Read these off the row that follows.
1) The third entry from the left?
2) The second largest entry?
3) The 3rd-last entry?
[126 152 119 119 140 149 117]
1) 119
2) 149
3) 140

[113 146 131 137 107 113 151 142 101 116 127 105 114 141 116 123]
Read off the third largest entry.
A: 142
Read off the second entry from the left.
A: 146
Read off the 2nd entry from the right.
A: 116
The entry just left of 107 -> 137
The entry just left of the largest entry -> 113

B = [106 117 106 117]
Read off the first entry.
Answer: 106
The last entry is 117
